(in the rows, 128 means zero)
These are runs of 6 systems, one row a step. Runs of the same system follow the same rule from any start.
seq 1, q369, 8 rows:
[[145 175 128 141 140 120 130 121 115 100 127 128 111  92 147 116 153 168
  171 119 159 154 106 154 138 136]
 [104 136 134 163  99 147 168 106 123 119 154 126 112 111 150 158  94 173
  145 151 121 128 115 137 119 142]
 [107 128 148 115 109 117 126 115 138 102 133 132 151 134 145 165  89 136
   83 120 104 103 111 138  84 110]
 [128 123 121  86 170 108 137 128 132 113 137 128 137 103 110 145 136 114
  110 126 126  82 152  98 106  89]
 [131  97 134 104 140 144 125 163 129 137 125 149  96 147 112 156 148 112
  132 138 163 123 168  87 155 125]
 [140 132 160 128 113 120 100 137 120 102 107 140 119 150 140 117 150 134
  141 109 195 159 132 134 154 131]
 [125 136 134 168 115 114 154  96 134 100 147 108 126  97 139  96 122 150
  161 140 171 140 119 145 135 130]
 [111 104 126 163  91 135 149 119 167 113 159 124 119 112 137 142  86 135
  104 155 118 127 108 144  99 134]]
seq 2, q370, 8 rows:
[[124  93 115 157 105 139 105 115 155 157 124 127 154 171 138  69 102 114
  122 134 112 167 103 166 125 162]
 [145 146  84 133 148 109 119 123 154 148 123 107 155  97 116  75 140 101
  138 123  85 141  81 169 114 139]
 [138 143  80 139 133 156 141 158 131 184 126 119 109 111 103 136 142 102
  138 144  52 136 114 127 142 154]
 [141 157 126 125 116 150  95 142  87 176  92 135 133 175 130 128 140 133
  113 105  62 146 125 133 138 151]
 [131 147 112 122 169 135 118  90  72 167 114 119 165 154 138  76 132 157
  155 115  89 122 146 132 140 137]
 [ 91  90  97 132 138 149 147  96 124 182 130 122 161 172 129  93 101 117
  164 148  99 130 127 138 150 159]
 [109 122 107 125 113 115 118 121 145 159 100 109 183 160 117  89 125  67
  138 115  95 147  84 168 141 154]
 [145 160  92 143 129 115 140 133 118 173 110  88 152 107  87  88 162  75
  143 123  73 132 113 129 150 142]]
seq 3, q252 (8 x 26):
[[ 79 158 118 181  91 126 197  57 113 130 154  84 171  97 147 132  66 160
  142 147  53  99  88 162  97 141]
 [ 87  84 102 110 125 132 150 107 151 171 141 110 182 146 107 142  70  83
   72 143  20  70 123 120  78 119]
 [142 105  97  52 187 113  90 154 122 183  93 129 174 167  80 106 160  49
   95 106  73  93 156  94 130 108]
 [159 138 108 106 172 139 104 157  75 191  85 127 120 166  93  80 203  95
  185 114 149 152 177  92 209 146]
 [127 158 146 192  74 149 130 110  74 155  95 112 122 174 138  77 150 147
  196 121 168 198 129 147 206 180]
 [101 157 135 214  54 114 166  58 125 119 135  74 170 114 149  72  85 138
  155 134 113 157  73 190 127 159]
 [107 112  83 170 100 122 174  94 177 154 161  82 167  87 107 100  71  92
   93 161  27  97  87 156  75 131]
 [150 115  79  92 155 133 100 164 150 197 117 121 149 135  84 122 134  64
   60 127   4  97 128 112  92 123]]
seq 4, q252, 8 rows:
[[152  94 132 200  62 164 113 141 144 163 137 120  96 162 119  80 111 125
  102 153 121 175 143 129 137 162]
 [164 163 123 147 123 104  83 109 140 119 113 114 160 115 142  59 129 138
  100 100  98 156  89 183  91 131]
 [141 128  65 133 185 144 151 121 144 163 160 123 118  80 125  99 128 148
  161 156  76 122 113 143 116 139]
 [117 124 108 116 118 168 109 163 127 177 111 155 115 173 136 167 122 127
  121 128  58 150 102 143 133 163]
 [121 188 126  92 152 102 120 112  81 131  87 117 176 133 132 133 153 122
  152  90  99 118 105 145 142 125]
 [ 95 126 109 140 140 142 185 100  92 164 135 108 137 128 113 132 125 127
  184 154 118 106 152 103 168 141]
 [ 97 107 151 148  67 137 126 120 119 152 107 114 158 192 123 131 100  94
  109 122 110 135 127 126 144 149]
 [134 143 123 131 130  86 129  98 127 126 113  90 182 115 102  69 136  85
  120 113 121 113 122 134 123 110]]
seq 5, q275, 8 rows:
[[124  97 148 154  95 131 150 133 141 112 145 120 106 128 110 138 119 113
  113 148 169 119 162  94 137 120]
 [146 118 154 139 105 107 105 125 152  93 131 125 130 123 129 110 119 122
   82 120 158 128 132 131  97 107]
 [158 121 112 129 164 118 125 124 152 110 156 128 113  84 125  98 136 145
  119 139 143 117 141 124 101 105]
 [142 107 122 122 141 151 115 159 155 119 147 160  83 122 137 153 126 149
  115 144 138 137 134 121 114 129]
 [136 151 141 105 138 118 105 144 135  90 121 151 118 113 149 156 141 149
  128 107 152 140 104 149 116 119]
 [120 148 129 120 146 122 159 124 119 101 142 130 109  90 135 161 136 152
  156 135 149 113 129 119 130 115]
 [106 116 152 121 110 132 146 135 133 103 136 139 115 131 133 184 110 133
  113 133 146 107 137 108 122 116]
 [123 131 149 101 137  97 123 121 132  89 125 127 145 118 126 141 128 118
  104 112 155 101 133 120 109  95]]
seq 6, q275 (8 x 26):
[[110 100  78 137 156 148 179 142 176 134 165 136  86  80 127 136 136 123
  210 175 169 147 104 143 161 157]
 [113 148 148 151  41 132 136 176 163 103 119 129  97 117 125 213 121  96
   98 127 117 155  71 150 126 148]
 [151 214 146 140 116  87 140 107  87  93 117  84 147  65 114 142 147 139
   97  99  86  90 121 122  98  90]
 [130 105 133 131 156 158 148 107  84 153 155 133 109 138 123 136 107 180
  105 152  95  75 211  62 110 104]
 [119  71 154  73 157 134  66 127 135 123 114 176 153 212 157 117 105 140
   94 105 162 132 150 130 112 120]
 [125 116  97  85 197  96 124 123 156 110 123 137 151 107 133  83 159 105
  194 122 199 143 103 159 152 126]
 [114 111 112 160  93 146 176 173 168 128 146 125  70  96 106 168 144  93
  175 166 169 154 108 123 174 156]
 [140 182 172 172  34 107 125 148 131  83 112 105 112 104 125 172 128 113
   78 109 121 142  96 141 112 121]]
seq 7, q369, 8 rows:
[[128 140 139 120 132 113 127 127  91 137  92 116 140 155 112 101 172  98
  179 111 188 143 153 109 195 134]
 [113 125 141 190  71 133 153 103 120 137 124  97 132 144 122  84 124 116
  163 139 168 164 125 138 170 158]
 [127 125 130 185  69 115 131 100 156 125 138  96 155 118 127  80  93 113
   96 132 103 143  96 165  99 139]
 [153 124  93 134 143 121 128 127 164 144 150 110 137  86 108 102 114 115
   80 142  58 105 117 131  77 113]
 [159 115  97  95 171 155  97 171 133 169 127 155  99 131 112 142 148 124
  100 135  72 120 145 105 115 126]
 [151 149 125  89 170 144  86 156  89 153  97 162 115 164 141 132 169 150
  154 103 129 153 137 125 156 140]
 [107 154 128 133 137 136 143 100  82 141 111 126 139 147 150 115 139 159
  203 122 152 152 120 147 176 157]
 [ 73 132 135 161  79 126 168  87 122 131 125 104 164 143 140 133  89 122
  157 135 114 134  89 159 145 155]]
seq 8, q658:
[[120 108 143 115 127 164 136 149 121 119 155 163  80 132 144 208 103 176
   97 146 114 101 158  89 103 115]
 [125 119 163  69 171 111  91 117 115  82 122 167 144 151 158 150 119 163
  102 102 176 103 153 117 101  92]
 [104  94 123  90 185 118 157 118 139 100 147 144 124 111 132 139 138 129
  185 142 212 107 150 110 152 111]
 [104  91 152 128  90 136 138 167 173  92 136 153  87 135 132 186 125 104
  139 142 207 150 118 125 151 137]
 [139 154 167 140  91  85 134 133 153  49 135 116 116  75 127 155 135 116
  100 116 190 120 112 130 106  93]
 [137 120 135 149 131 127 173 123 140  91 176 117  84  63 119 159 116 155
  109 160 145  87 164  83  99  92]
 [139  83 153 110 139 152 103 146 150 100 158 172  86 141 150 166 100 174
   72 141 149 110 167 101  83 101]
 [140 108 136  70 200 106  98 127 147  76 142 167 125 112 153 127 136 160
  128 117 199 112 144 126 100  91]]
seq 9, q370 (8 x 26):
[[114 130  84 107 174 149 171 148 121 165 135 131 103 102 108 166 152 119
  183 153 106 111 132 106 159 138]
 [107 140 156 127  79 150 112 151  98 143  90 144 127 192 137 173 130 119
  129 109 121 156 119 129 166 155]
 [135 176 147 137 133  95 130  78  76 116 108  95 173 123 133  81 137 146
  140 101 132 118 138 135 129 112]
 [103  84 111 157 121 144 177  99 135 155 160 105 133 128 112 107  93 122
  137 169 110 101 155 106 129 132]
 [125  91 134 119 100 122  92 145 168 135 113 135 153 169 122 114 109  78
   80 119 113 141 107 147 110 133]
 [168 154 101 109 175 102 111 140 132 133 119 115 134  88 102  85 174 102
  133 115 124 127 126 127 128 114]
 [139 120 106 153 125 170 142 159 119 170 135 138  77 133 113 136 148 137
  156 156 115 150 146 108 165 155]
 [133 149 149 144  97 140  91 122 105 131 104 140 136 170 160 117 116 160
  119 105 117 166 108 161 127 151]]
seq 10, q658:
[[114 102 126 142 132 110 121  61 145 121 146 109 195 140 151  60  68 143
   98 128 103 110 117 161  74 118]
 [114  76  63  93 185 130 139 135 184 170 145 129 153 117 104 105 116  75
  130 152  79 104 112 136 110 132]
 [158 136 104  89 140 138  83 207 145 164  91 153 104 143 102 151 180  72
  118 112  99 159 108 128 150 143]
 [172 214 142 144 122 118 109 144  65 129  89 113 109 110 122 116 195 144
  159  96 134 159 129 125 170 134]
 [113 156 143 195  88 158 166  82  69 143 137 106 119 135 149 113 107 194
  171 144 120 143 142 128 153 158]
 [ 81  94 141 152  92 135 132  73 134 134 137 123 182 176 160 108  50 147
  101 131  89 123 105 165  93 143]
 [104  98  87  84 170  98 128 110 167 146 126 111 196 127 108  98 108  65
  109 125  78  91 102 145  98 113]
 [146 120  85  92 155 136 120 193 144 182 105 130 113 129  72 138 175  52
  127 130  88 128 133  99 159 136]]
seq 11, q585, 8 rows:
[[168 104 119 133 147 159 104 171 136 145 139 155  69 129 121 117 154 146
  121 145 146 151 165 102 137 134]
 [147 136 147 132 129 139  90 136 124 106 124 159 104 145 168 116 133 180
  139 117 172 170 122 156 130 140]
 [114 144 126 138 145 116 155  93 130  91 152 127 130  91 159 124 116 172
  169 134 163 128 105 158 119 128]
 [ 91 116 123 128 112 128 170 125 158 104 154 129 124  99 135 186  95 126
  127 147 116 104 100 136 106 126]
 [123 143 138  91 129 107 121 153 136 106 117 133 134 114 115 185 137  98
   87 110 107  98 118 113 107 103]
 [149 132 136  98 158 127 124 150  99 132 118 133 109 124 105 143 164 119
  124 123 143 104 179  75 144 103]
 [130  96 154 127 128 149 112 137 113 129 127 153 103 172 137 127 132 147
  135 131 183 143 172  99 155 129]
 [120 111 151 131 126 110 116 106 142  89 132 134 143 141 154  97 119 142
  146 121 203 149 122 152 130 125]]
seq 12, q585, 8 rows:
[[134 150 113 173 123 124 170  99 106 139 145  89 125  88 108  92 135 135
  156 147 119 118 148 114 142 129]
 [118 100 135 158  85 156 124 124 138 148 139 132 126 162 133 136  84 135
   86 142  82 131 129 129 105 142]
 [143 145 118  96 160 104  90 115 124 132 111 127 172 133 134  92 134 122
  106 100  97 120 113 150  99 113]
 [132 118  84 124 172 146 149 135 124 172 138 126 117 114 110 109 145 121
  169 152 106 124 141 117 153 142]
 [116 128 133 139  90 155 110 152 124 153 106 145 117 173 137 148 126 123
  134 122 113 168 107 146 150 166]
 [133 181 139 142 120 101 126 103  96 116 104 102 161 119 133  98 141 132
  149 101 129 136 110 151 137 129]
 [111 122 114 167 114 140 178  98 120 152 152  97 129 113 117 116 104 130
  140 159  95 107 141 114 131 133]
 [116 110 131 125 102 135 108 129 138 148 119 131 152 167 132 133  98 108
   81 122  77 124 118 137 104 133]]

Which system made each of these runs?
seq 13 (2 x 26):
[[ 92 147 121 125  85 143 121 145 125 160  98 132 150 168 142 174 110 105
  130 110  59 151  66 170 136 169]
 [129 198 123 124 128 100 139 109  73 149  89  86 174 113 103 115 159 101
  145  96  75 114 115 128 151 125]]

q585
seq 14 (2 x 26):
[[ 84  83 116 109 144 145 170 125 152 129 158 141 120 124 130 183  93 128
  133 162 119  92 136 111 117 124]
 [113 111 150  83 116 115 104 159 142 116 105 146 140 163 117 175 132  82
   88 107 137 115 129 114 125 113]]

q252
seq 15, 2 rows:
[[140 150  97  84 179  88 124 126 128 140 113 103 172 100  93 101 158  75
  123 108  92  93 121 122 120 102]
 [135 105 103 125 135 162 141 168 116 188 119 130  93 150  89 137 161  91
  147 149 113 132 166  80 178 145]]

q370
seq 16:
[[102 120 136 114 124 137 105 117 121 135 114 151 152 173 164 138  98 149
  124 112 106 140 102 163 115 145]
 [102 136  99 101 165 111 146 105 128 139 122 119 167 118 129 119 128 112
  169 121 109 114 100 152 136 134]]

q275
seq 17 (2 x 26):
[[ 89 162 131 123  87 103 158 145 153  93 111 121 137  99 131 193 135  89
  161 117 147 145  50 170 149 144]
 [117 177 137 152  85 109 188 132 117 105 139  88 113  61  98 195 134 106
  118 137  98  88 121  99 124 108]]

q252
seq 18, 2 rows:
[[139 131 138 122 162 145 153 135 105 110 151 143  74  99 134 156 150 175
  169 146 184 117 175  86 149 115]
 [110 106 180 142  80 146 114 131 129  91 132 159 104 168 168 169  97 168
  112 126 181 148 137 130 126 135]]

q252
seq 19, 2 rows:
[[165  72 159 164 108 143 112 139 121 137 135 123  93 165  98  65 147 116
  112 148 215 143 219  67 162 120]
 [175 111 159 175  95 120  71 124 155  97 127 135 116 146 149  40 134 146
  109 117 207 192 129 162 125 139]]

q252
seq 20, 2 rows:
[[107 112 133 168  96 113 161  90 132 128 139  88 158 125 115  90 105 103
  133 142 139 117 133 126 135 129]
 [135 100 115 154  98 124 130 128 163 144 137 107 139 126 103  93 111  85
   91 140 102 127 128 128 110 130]]

q252
seq 21:
[[ 45 153 160 119  97  98 168  58  91 100 106 105 208 159 159 161  86 127
  169 103 136 108  85 165 143 136]
 [ 72 114 117 123 110  90 199  92 139 132 131  70 193 109  82 140 105  42
  130 139 102  65 119 108 130 107]]

q585
seq 22 (2 x 26):
[[128  80 112 105 120 161  73 189 189 144 119 185 101 177 151 148 120 110
  118 128 137 186  83 171 129 168]
 [151 210 125 106 142  76 111 138 128  82  97 113 146  67 128 126 179 112
  155  85 144 146  65 173 132 115]]

q658
seq 23, 2 rows:
[[141 174 126 109 163 138 101 125 115 106 132 162 114 106 181 154 126 209
  135 109 106 141  93 169  94 129]
 [ 84 127 113  89 173 143 158 110 124 116 151 158 128 118 165 187  99 175
  167 138 120 105 108 144 115 131]]

q252
seq 24, 2 rows:
[[150 122 145 107 159 128  92 128 118 110 130 155 118 143 150 111 135 168
  122 116 171 134 155 123 117 115]
 [115 111 119 119 161 130 140 117 143 107 145 144 119 115 150 117 126 152
  177 140 187 139 124 142 139 133]]

q658
seq 25, 2 rows:
[[104  96 129  88 148  75 136 126 190  75 136 125 160 101 114 133 123  66
  122 123 191 105 103 141 112  97]
 [143 130 124 125 114 109 153 184 166 101 131 119  82  74  84 170 172  67
  134 139 181 125 128  97 154 112]]

q370
seq 26:
[[132 111 128 148 143 116 161 102 132 110 157 107 121  93 115  97 127 134
  140 151 170 103 164 100 128 106]
 [137  79 140 150  94 150 109 151 163 132 143 145 101 153 130 126 106 123
   90 145 140 147 140 123 116 136]]

q252
seq 27, 2 rows:
[[148 126 122 159 108 111 114 123 152 129 124 107 143 122 115  63 136  97
  120 124 138 153 116 150 129 135]
 [150 136  99 166 119 135 136 136 149 148 141 108 114  94 113  94 132 118
  127 145  93 142 114 142 122 143]]

q658
seq 28 (2 x 26):
[[148 158 123 190  54 125 130 142 140 148 113  86 128 114 100 102 135  84
  104 127  80 158  97 147 133 148]
 [166 176 107 166 123 124 126 110 105 157 129  89 137  93 109  80 135 141
  101 126  43 118 131 130 101 123]]

q252
seq 29 (2 x 26):
[[143 138 169 115  98 123  92 158 119 102 109 143 114 148 128 162 138 126
   86 104 147 135 135 114 123 113]
 [145 152 140 123 160 104 128 101 104  95 133 122 133 101 137  98 144 160
  145 118 171 117 148 123 125 101]]

q275
seq 30:
[[113  67 125 177  74 155 131 123 170 149 149 123 124 160 130  94  81 117
  109 159 126 156 122 145 121 159]
 [149 136 110 113 137  95  91 133 176 111 125 124 155 104 129  93 126 103
   88 109 103 138  79 175  80 119]]

q369
seq 31 (2 x 26):
[[162 135 137 166  83 122 112 167 153 114 119 119  93 111 107 108 164  93
  127 131 177 172 121 130 154 141]
 [170 178 140 184  94 125 124 131 124 104 137 111  93  77 134 111 144 161
  116 129 126 153 117 142 114 125]]

q252
seq 32 (2 x 26):
[[104 129 150 145  76 121 178 135 103 137 116  91 128 133  83 161 138  67
  136 137 144 104 160  73 176 121]
 [144 127 176 162  67 109 115 114 108 116 112  97 145 155 105  95 123 102
   70 112 146 124 169  97 126 109]]

q275
seq 33 (2 x 26):
[[146 126 103 150 139 106 138 118 186 101 160 110 129  64 128  86 119 122
  126 145 134 134  90 168  92 123]
 [149 124  96 136 131 149 135 167 165 140 158 138  78  84 115 162 128 129
  102 154  78 124 117 122 100 131]]

q275
seq 34 (2 x 26):
[[ 90 133 139  51 158 116 125 148 107 120  94 153 150 157 131 199 143 102
  148 103 142 107 121 118 151 117]
 [105 142 157 110 117 108 152 136  92 112  99 115 131 141 108 164 160  94
  163 112 186 116 153  93 183 119]]

q658
seq 35:
[[115 149 114 109 152 127 142 128 137 108 142 144 121  94 152 169 119 157
  145 128 114 119  94 151 109 126]
 [100 126 129 100 134 139 147 141 128 122 133 144 118 123 133 196 118 135
  128 136 110 104 121 116 121 123]]

q252
